 70.3 -20.0  -6.5 -54.4 -17.2 -20.5  13.6 -39.9  14.3  68.6
 48.0 -13.6  -8.5 -26.9 -21.3 -52.3  -4.1 -28.2  42.1  18.8
 42.0 -18.5   4.0 -53.1  21.1 -24.8  -1.2 -21.7  26.3   9.0
 38.7  -9.6  -1.1 -27.7 -24.5   4.5  14.8  18.8   1.0   6.9
 10.1   5.7  -9.2 -17.8 -15.5  18.7 -42.9  -7.8  -9.8  -4.6
 24.2   1.1 -38.6  -9.6  32.7 -11.2  -8.3 -42.4  35.3   6.0
 14.7 -10.8  16.3 -20.4 -17.1 -24.6  10.9  17.5   4.1   2.3
  5.7   2.4   1.2   1.5  10.0  27.9 -15.8 -23.8   7.1  -2.3
->
-20.0  -6.5 -54.4 -17.2 -20.5  13.6 -39.9  14.3  68.6  70.3
-13.6  -8.5 -26.9 -21.3 -52.3  -4.1 -28.2  42.1  18.8  48.0
-18.5   4.0 -53.1  21.1 -24.8  -1.2 -21.7  26.3   9.0  42.0
 -9.6  -1.1 -27.7 -24.5   4.5  14.8  18.8   1.0   6.9  38.7
  5.7  -9.2 -17.8 -15.5  18.7 -42.9  -7.8  -9.8  -4.6  10.1
  1.1 -38.6  -9.6  32.7 -11.2  -8.3 -42.4  35.3   6.0  24.2
-10.8  16.3 -20.4 -17.1 -24.6  10.9  17.5   4.1   2.3  14.7
  2.4   1.2   1.5  10.0  27.9 -15.8 -23.8   7.1  -2.3   5.7

-15.2  43.5  10.8  57.9 -21.5 -47.5  23.2   3.2 -53.8
 15.4 -48.0 -11.0 -56.4  23.6  49.2 -24.4  -3.4  53.4
  8.1 -23.2  -4.9 -28.4  13.1  23.6 -11.5  -2.4  28.3
-15.8  49.2  10.4  62.5 -24.3 -47.5  24.2   2.9 -58.4
->
 43.5  10.8  57.9 -21.5 -47.5  23.2   3.2 -53.8 -15.2
-48.0 -11.0 -56.4  23.6  49.2 -24.4  -3.4  53.4  15.4
-23.2  -4.9 -28.4  13.1  23.6 -11.5  -2.4  28.3   8.1
 49.2  10.4  62.5 -24.3 -47.5  24.2   2.9 -58.4 -15.8

  5.3 -11.9  14.7  23.5  65.0  65.2 -11.7  -4.4  -6.2  48.8   6.3 -26.2
-12.8  -3.6  -3.7   2.2  39.8 -61.6  23.6   8.5  -7.6  43.5  24.2 -15.7
  3.3  13.6  46.0  32.5   5.7  13.0  13.3 -47.6   3.4  -6.5 -56.8  47.2
->
-11.9  14.7  23.5  65.0  65.2 -11.7  -4.4  -6.2  48.8   6.3 -26.2   5.3
 -3.6  -3.7   2.2  39.8 -61.6  23.6   8.5  -7.6  43.5  24.2 -15.7 -12.8
 13.6  46.0  32.5   5.7  13.0  13.3 -47.6   3.4  -6.5 -56.8  47.2   3.3

-61.4   1.0  34.8 -27.5
  5.1  20.2   1.4  21.3
-39.3  29.0 -30.1 -20.0
->
  1.0  34.8 -27.5 -61.4
 20.2   1.4  21.3   5.1
 29.0 -30.1 -20.0 -39.3

-37.6 -20.3 -26.0  29.6 -14.0   5.8 -39.5  -9.7  -7.0  -8.7 -26.6  30.2   4.5  45.7
-22.8 -13.4 -30.3  15.1  62.1 -11.7 -12.1  29.6  18.6  66.1  28.6  10.3  -8.5  -4.8
->
-20.3 -26.0  29.6 -14.0   5.8 -39.5  -9.7  -7.0  -8.7 -26.6  30.2   4.5  45.7 -37.6
-13.4 -30.3  15.1  62.1 -11.7 -12.1  29.6  18.6  66.1  28.6  10.3  -8.5  -4.8 -22.8

 14.5  12.2   0.9   1.0  -3.2   4.7  -1.7 -11.7   4.2
 -9.7 -16.1  11.0  -2.7  -1.4  26.2   2.8  -1.2   1.5
-30.9   5.5   8.2   1.6 -13.7 -14.7  -1.1  -3.0   4.9
-34.8  12.6  -8.1   0.8  10.6 -12.0  -0.6  -1.7  -2.0
-60.8  12.0  24.5  -2.6   3.7  -4.3   1.7  -2.1  -2.4
-19.8  -8.5  12.8   6.8   6.7  28.0  -2.5  -1.9  -1.9
  7.1  -8.0   1.1   1.1 -10.8 -19.0  -1.9  -1.2   0.2
 16.8  -2.4   3.7  -3.4  -4.4  -9.0   7.4  -5.6  -4.3
->
 12.2   0.9   1.0  -3.2   4.7  -1.7 -11.7   4.2  14.5
-16.1  11.0  -2.7  -1.4  26.2   2.8  -1.2   1.5  -9.7
  5.5   8.2   1.6 -13.7 -14.7  -1.1  -3.0   4.9 -30.9
 12.6  -8.1   0.8  10.6 -12.0  -0.6  -1.7  -2.0 -34.8
 12.0  24.5  -2.6   3.7  -4.3   1.7  -2.1  -2.4 -60.8
 -8.5  12.8   6.8   6.7  28.0  -2.5  -1.9  -1.9 -19.8
 -8.0   1.1   1.1 -10.8 -19.0  -1.9  -1.2   0.2   7.1
 -2.4   3.7  -3.4  -4.4  -9.0   7.4  -5.6  -4.3  16.8

 35.0   9.5  -9.9  20.7 -42.3  25.6 -43.4   4.8  17.9 -12.9
-24.4  32.0 -40.5  32.9 -28.1 -14.4 -21.2  10.4  14.4  27.3
 35.9 -24.5  21.7  -9.7   6.5  17.2  -5.9  -8.7  -9.2 -27.7
-48.5  21.6  -7.3  22.4  -1.2  -6.5  -6.3   6.2  19.6  28.9
-12.2  22.4  27.3 -43.5 -14.6  22.8  27.0  16.1  28.9   7.3
 35.2  10.0 -18.0 -49.2 -18.1 -10.9  36.5  10.3 -14.6  -7.5
-62.2  10.7  -4.1   8.4  27.4 -25.9  21.9   1.0   1.2  32.6
  2.7  32.6   5.6 -47.5 -32.6  15.6  27.5  21.4  25.3   8.1
-47.3 -14.1   7.9  44.4  36.4 -11.7 -16.7 -13.4  -2.3  14.8
->
  9.5  -9.9  20.7 -42.3  25.6 -43.4   4.8  17.9 -12.9  35.0
 32.0 -40.5  32.9 -28.1 -14.4 -21.2  10.4  14.4  27.3 -24.4
-24.5  21.7  -9.7   6.5  17.2  -5.9  -8.7  -9.2 -27.7  35.9
 21.6  -7.3  22.4  -1.2  -6.5  -6.3   6.2  19.6  28.9 -48.5
 22.4  27.3 -43.5 -14.6  22.8  27.0  16.1  28.9   7.3 -12.2
 10.0 -18.0 -49.2 -18.1 -10.9  36.5  10.3 -14.6  -7.5  35.2
 10.7  -4.1   8.4  27.4 -25.9  21.9   1.0   1.2  32.6 -62.2
 32.6   5.6 -47.5 -32.6  15.6  27.5  21.4  25.3   8.1   2.7
-14.1   7.9  44.4  36.4 -11.7 -16.7 -13.4  -2.3  14.8 -47.3

 20.1  27.1  24.4  -5.0  -2.4  21.2 -11.4
-13.9   2.5   5.1   0.0  26.9 -35.0   3.6
  7.1 -64.0 -35.7   2.4 -22.3  32.7  -4.3
  3.2  19.0 -26.4 -26.5 -42.4 -10.4  19.5
->
 27.1  24.4  -5.0  -2.4  21.2 -11.4  20.1
  2.5   5.1   0.0  26.9 -35.0   3.6 -13.9
-64.0 -35.7   2.4 -22.3  32.7  -4.3   7.1
 19.0 -26.4 -26.5 -42.4 -10.4  19.5   3.2
